In the rows, zero is written as 128.
M: 3 groups of rows, each row roughly a mix of its group's hidden directions:
M (107 x 11):
[[145  96 117 124  87 180 175  90 149 135 102]
 [131 132 117 153 129  98 155 131 133  89 210]
 [175  91 155 115 125  92 111  93  76 145 107]
 [137 185 153 187  90 137 123 135 116 111 164]
 [132 135  89  66 158 161 155 107 151  90 121]
 [130 190 135 172 156 129 109 132 146 166 171]
 [ 58  93 121 147 116 125 117 136 127 189 125]
 [101 161 141 113 160 165  94 163 172 100  96]
 [120 174 121 147 100 196 138 151 170 121 114]
 [189 127 152 150 161 115 103 166 142 150  84]
 [162 133 121  97 193  92 127  89 160 137 109]
 [111  83 105 147  97 164  83 126  72 132 122]
 [137 131 143 125  93 126 195  76 100 154 150]
 [141 200 157 104 167 102 152 103 136 133 147]
 [154 106 139 196  92 134 122 163 165 152 112]
 [140 109 107 165 118  93 107 173 145 154 188]
 [102 119 100 146 105 159  76 180 142  95 103]
 [145  92 170 144 112  78  92 130  96 171 128]
 [144 192 174 105 117 148 110 134 102 114  85]
 [140 126 140  89 163 116 179 132 113  63 107]
 [ 93 164 119 146 139 150 105 175 187  98 122]
 [109 129 163 176  83 130 128 150 139 190 111]
 [100 148 103 134  83 180 146 102 179 107 125]
 [134 164 161  95 146  86 148  83  86 143 153]
 [101 118 116 116 125 193 106 168 165  99  95]
 [124 152 142 120 137 184 160  63 146 119  97]
 [139 195  96 170 153 142 162 112 149 103 130]
 [152 102  82  94 197 123 132 120 156 106 131]
 [181 135 112 111 186 134 151 175 122 121  95]
 [179 117 172 128 108 105  96 148 116 106  73]
 [ 90 138 130 126 130 156 167  49 122 132 149]
 [149 158 140  99 141 154 126 188 145  88  84]
 [130 125 144 109 151 135 158  50 135 139  81]
 [115 127 109 179 108 156 112  70 165 150  99]
 [149 147 134  80 174 128 153 162 109  86  91]
 [135 156 119 148  92 208 122 157 116 111 111]
 [149  79 113 172  85 125 105 175 157 126 114]
 [125 102 128 171 135 133  85 138 135 192  84]
 [106 150 139 102 123 142 145 186 146 101 191]
 [184 125 138 147 118 149 128 155  54 120 142]
 [ 76 117 116 159  77 115 102 140 110 170 161]
 [106 157 103 109 154 162 138 190 140  87 101]
 [159 100 116 155 131 132  91 125 170 151  61]
 [163 154 116 185 107  94 105 170 147 160 140]
 [ 94 179 124 113 112 192 130 155 156 109 106]
 [164 143 172 106 160  82 141 127  81 162 133]
 [150 122 131 176 123 121 165  76 135 173 169]
 [124  96 104  74 169 125 130 124 115  70  97]
 [118  87 114  83 171 136 121 133 126  76  85]
 [171  99 160 141 108  89 125  94  80 163 116]
 [139 158 149 104 118 124 112 157  89  52 128]
 [181 181 139 155 132 157 148  84 114 105 114]
 [ 97 102 102 172 127 118 137  92 157 188 154]
 [ 96 107 145 113 110 102 127  59  76 139 120]
 [153  98 141  73 177 100 150 115  90 109 109]
 [128 135 164  77 131 151 138  98  96 103  69]
 [130 136 169 150  96  94 134 115  62 152 162]
 [ 64 142  97 101 105 170 114  89 120 104 123]
 [122 114 159  74 136 152 122 143 132  90  63]
 [152 137 204 123  95 106 133 148  95 150 103]
 [129 149 119 109 159 161 140 179 183  98  95]
 [136  96 152 155  63 124 123 133  66 133 133]
 [ 65 162 162 127 101 115 159 148 124 158 162]
 [107  99 106 160 120  93 125 111 139 157 201]
 [155  95 158 135 158  67 126  99  86 149 146]
 [ 96 154 115  63 142 128 156 126  95  79 123]
 [141 102 126 130 120 169 102 157 158 170  65]
 [166 124 168 124 154  49 126 119 107 134 140]
 [164  80 178 125 136  88 124 100  95 156 111]
 [121 170 147 158  78 173 119 147 167 118  96]
 [ 84  78 113 129  70 139 149 135  94 123 158]
 [106 163 128  78 175 122 108 122 170 108  89]
 [134 187 142 136 102 172 135 184 159 123 138]
 [135 101  83  94 183 122 106 120 156  81 116]
 [119 112 166 141  89 108 124  88 104 194 146]
 [152  83 136 107 129  74 100 181 103 148 137]
 [142 142  73 150  60 149 131 146 113 155 150]
 [131 114 149 123 208 132 114  77 154 135 119]
 [106 150 116 180  86 168 126 121 149 165 168]
 [132 143  93 179 135  95 145 142 136 186 167]
 [105 103 118 146 126 161 136  41 138 130 144]
 [158 134 129  98 154  85 168 134  73  87 132]
 [141  58 123 109 122 107 171  83 106 111 118]
 [107 129 182 102 118 150  75 137 135 156  80]
 [130 113 163  77 120 147 141 147 124  87  65]
 [157 165 128 170 106 115 108 202 129 127 139]
 [ 93  76  92 133 116 114 161  94 130 154 175]
 [128 170 174  81 148 128 156 149 105  88  99]
 [128 101 160  70 149 142 121 120 119 100  65]
 [105  69 123  95 139 108  99 152 128  81  92]
 [121 157 141 125  75 195 134 125 154 159 102]
 [ 70  86  98  99  90 167 125 120 129 124 102]
 [156 156 148 122 190  99 165  92 100 125 152]
 [136 119  70 110 132 154 138 165 143  65 105]
 [102  93 130  75 102 105 155 134  90  81 107]
 [172 113 128 100  99 102 169 126  62 120 120]
 [132  83 111  93 172 131 129 168 145 148  74]
 [ 69 108  90 112 143 145 112 176 153 103 102]
 [151 126 152 156 130  80  81 135  97 181 150]
 [110 132  98  99 177 143  72 157 143  94 104]
 [131 164 139 151 101 170 136 195 118  94 150]
 [110  46  95 112 132 110 133  91 128 106 123]
 [173  92 163  85 148  74 117 129 117 128  98]
 [136  93 148 111 122  60 116 122  90 126 178]
 [ 69  94  88 103 112 137 157  89 130 130 162]
 [159  94 158 130 152  69 104 131  94 164 105]
 [157 168 127 119 142 113 127 209 123  95 123]]

one row of each group, then the others: which group is each in?
[107 161 134 119 139  88 154  77  90  82 149] | <84>
[150  92 109  61 160 132 124 119 131 101  81] | <23>
[179 162  92 144 180 107 118 160 108 111 149] | <78>

[143 111 110 138 176  97 145  79 172  91 151] | <84>
[162 128 141 150 143  62 131 129  79 146 166] | <78>
[153 177 140 178  93 152 128 121 171 164 128] | <84>
[ 87 101  99 158  93 105 160 150 154  89 160] | <78>
[179 152 157 100 186  85 128 145 140 119 115] | <23>
[112 152  89 199 101 151 112 138 160 148 143] | <84>
[100  84 115 149 118 152 112  54 156 140 120] | <84>
[ 99 163  96 109 117 186 145 134 145  76 150] | <23>
[124 102 126 112 141 179 119  79 143  96  71] | <84>
[177 110 148 104 145  68 121 138  78 132 107] | <84>
[ 91  74  77 104 153 135 130 124 177 126 119] | <23>
